[[-0.676  2.936 -0.930  2.170  2.678 -1.399  2.866 -1.185  2.338 -0.913
   3.006]
 [ 1.004  1.848  0.464 -0.886  0.561  0.843  1.100  2.422  1.588 -3.738
   2.505]
 [-0.653  7.358 -0.493  0.471 -2.207  3.145 -3.408 -0.067 -2.912 -0.348
   3.004]
 [ 1.291 -1.521 -2.075  0.229  0.636 -0.794 -0.527  1.071  3.070 -0.717
   1.420]
 [-1.796  2.555 -2.995 -0.285 -2.415  2.863 -3.464 -0.302 -3.136 -0.733
   0.706]
 [ 3.755 -2.186 -1.714  0.296 -0.157  0.664 -0.563  1.570 -2.767 -0.299
  -0.030]
 [ 4.822 -2.744 -0.649  0.988 -1.719  2.798 -0.492  2.338  4.427 -0.778
   2.798]
 [-0.024  2.658 -1.764  0.852  0.293 -2.248  0.568  2.272 -2.423 -2.398
   2.860]
 [-0.899 -4.588 -1.575  2.084 -1.711  1.731 -0.963  2.364 -1.190  4.620
   2.014]]
The entry just right of -2.186 -> -1.714
The second largest entry is 4.822
The entry just left of the largest entry -> -0.653
Find the entry just right of 1.004.
Answer: 1.848
Find the entry just right of -3.738.
Answer: 2.505
The entry just right of the centre entry is -3.464
The second smallest entry: -3.738
The entry just right of the smallest entry is -1.575
Find the entry just right of 2.084.
Answer: -1.711
The entry just left of the centre entry: -2.415
The first entry in reading order is -0.676
Find the entry just left of -0.493.
Answer: 7.358
The entry just right of 2.272: -2.423

B =
0.8	-0.8	-0.2	-0.3	0.4	-0.4	0.2	-0.7	0.0
-0.4	0.1	0.4	-1.3	0.9	-2.5	-1.6	-1.0	-0.3
0.2	0.0	0.6	0.3	-0.8	0.5	-0.3	0.1	-0.2
0.3	-0.3	-1.0	-0.7	0.1	-0.5	-0.3	-0.5	-0.5
0.2	0.0	1.1	-1.1	0.6	-0.1	0.1	-0.4	2.5
0.3	1.1	-2.0	1.1	-0.7	0.6	-1.3	0.7	-1.1
The first entry of the largest entry's row -> 0.2
The entry in the top-left corner: 0.8
Report the last entry of the smallest entry's row.
-0.3
The smallest entry in the last row is -2.0
Report the entry in the bottom-left corner.
0.3
Report the smallest entry in the first column.
-0.4
Report the fifth entry from the end, reading row by row.
-0.7
Report the 3rd entry on the diagonal from the top-right corner.
-0.3
The largest entry is 2.5
The entry directly below the smallest entry: 0.5
Report the entry in the top-right corner.
0.0
Report the third-last entry, reading row by row.
-1.3
Report the last entry, reading row by row.
-1.1
The entry directly above the largest entry is -0.5
The entry just left of the smallest entry is 0.9
The smallest entry: -2.5
The fourth-last entry, reading row by row -> 0.6
Report the 2nd-last entry, reading row by row.
0.7
The second entry on the main diagonal -> 0.1
The 3rd entry on the main diagonal -> 0.6
Report the fifth entry in reading order.
0.4
Report the fourth entry, reading row by row.
-0.3
The entry directly above -2.5 -> -0.4
The 3rd smallest entry: -1.6

X =
[[-1.554  1.480  2.404 -3.995 -1.314]
 [-1.452  1.632  2.291 -4.109 -1.212]
 [ 3.970  1.536  0.902 -3.652  6.034]
 [ 3.011  2.048 -0.028 -3.362  6.743]
 [-2.560 -0.540  3.274 -2.241 -3.314]
 [ 1.646  3.310 -1.807 -2.450  6.463]
 [ 4.634  1.299  1.524 -3.652  5.074]
 [ 1.690  3.617 -2.016 -2.149  5.856]
 [ 1.654  3.272 -1.836 -2.444  6.494]
 [ 1.926  4.075 -1.944 -1.841  5.064]
 [-2.440 -0.250  3.274 -2.479 -3.002]
 [-1.604  1.511  2.438 -3.978 -1.352]
 [-2.020  0.851  2.883 -3.370 -1.970]
 [-0.219  2.290  1.349 -4.759 -0.137]
 [ 4.671  1.296  1.546 -3.412  4.401]
 [-1.636  1.480  2.481 -3.962 -1.408]]
Counting starts at 1.
The entry in the bottom-left corner: -1.636
The entry in row 3 and column 1? 3.970
The entry at row 3, column 2: 1.536
The entry in the top-right corner? -1.314
The entry in row 2 and column 3? 2.291
The entry at row 2, column 1? -1.452
The smallest entry? -4.759
The entry in row 1 and column 2 is 1.480
The entry just left of the smallest entry? 1.349
The entry in row 1 and column 3 -> 2.404
The entry just right of 3.310? -1.807
The entry directly above the smallest entry is -3.370
The entry just right of the smallest entry: -0.137
The entry in row 3 and column 3 is 0.902
The entry directly above 1.296 -> 2.290
The entry directly above the largest entry? 6.034
The entry just right of 1.524? -3.652
The entry directly above -1.408? 4.401
The entry directly below 6.463 is 5.074
The bottom-right entry: -1.408
The entry directly above -2.020? -1.604
The entry directly below -4.759: -3.412
The entry in row 2 and column 2 -> 1.632
The entry in row 1 and column 1? -1.554
The entry directly below the largest entry? -3.314
The entry directly above -3.978 -> -2.479
The top entry of the column that holds the smallest entry: -3.995
The entry directly below 1.349? 1.546
The entry just left of the largest entry is -3.362
The entry directly below 2.048 is -0.540

Read these off the table that follows.
1) What is the entry just right of -7.513?
2) What is the entry just left of -8.049?
3) What is the entry just left of 8.175?
4) What is the 2nd largest entry?
5) What is the entry just left of the smallest entry?
6) What is the entry just right of 3.843?
7) What is the minimum?
((-20.053, -7.513, 14.914, 14.825, 26.217, 14.144, -9.916, -8.049), (26.943, 9.489, -10.344, -8.481, -21.627, -2.315, 15.447, 16.114), (22.543, 22.466, -4.565, -9.128, -14.967, -17.299, 11.311, 14.135), (19.396, -7.358, -8.614, -17.241, -13.280, 13.778, 14.314, 24.167), (0.742, -10.324, -11.484, -20.891, 6.587, 14.681, 19.787, 25.199), (-9.572, -21.681, 2.802, 15.340, 17.909, 26.725, 4.865, -10.846), (20.701, 24.697, -1.061, -9.629, -12.729, -20.063, 8.175, 14.560), (-10.216, -21.562, 3.198, 15.033, 18.195, 26.643, 3.976, -10.673), (26.913, 6.582, -11.037, -9.163, -21.781, 0.828, 15.475, 17.332), (15.348, 16.405, 26.904, 8.670, -10.801, -8.708, -21.148, -1.478), (3.676, -10.784, -10.223, -21.505, 3.843, 14.989, 18.189, 26.349), (25.027, -0.314, -10.242, -12.015, -20.487, 7.453, 14.533, 20.055), (4.968, 15.143, 19.052, 26.017, 2.575, -10.766, -10.621, -21.327), (-10.455, -8.268, -21.195, -4.693, 15.490, 15.257, 26.668, 10.954), (6.128, -10.592, -9.186, -21.963, 0.990, 14.998, 17.200, 26.852))
1) 14.914
2) -9.916
3) -20.063
4) 26.913
5) -9.186
6) 14.989
7) -21.963

Read these off the array that follows.
1) Which number is the entry just left of the largest entry?
2) Which number is the third largest entry?
3) Which number is the 2nd largest entry?
4) Which number is the 5th entry in reading order?
5) Which number is the entry just right of the largest entry?
6) Which number is the first entry in reading order?
[[374, 73, -495, 8, -498, -467, 112, 307, 339], [327, -48, -463, -45, -469, -468, 51, 309, 336], [336, 122, -499, 92, -514, -508, 179, 239, 387], [332, 344, -506, 261, -445, -452, 336, 302, 421], [336, 282, -521, 230, -443, -466, 255, 195, 276], [-503, -252, 366, -148, 323, 262, -287, -467, -505], [-484, 455, 335, 412, 306, 239, -92, -509, -560], [-437, 503, 339, 481, 315, 305, -16, -568, -525], [-495, 266, 293, 296, 331, 294, -177, -451, -561]]
1) -437
2) 455
3) 481
4) -498
5) 339
6) 374
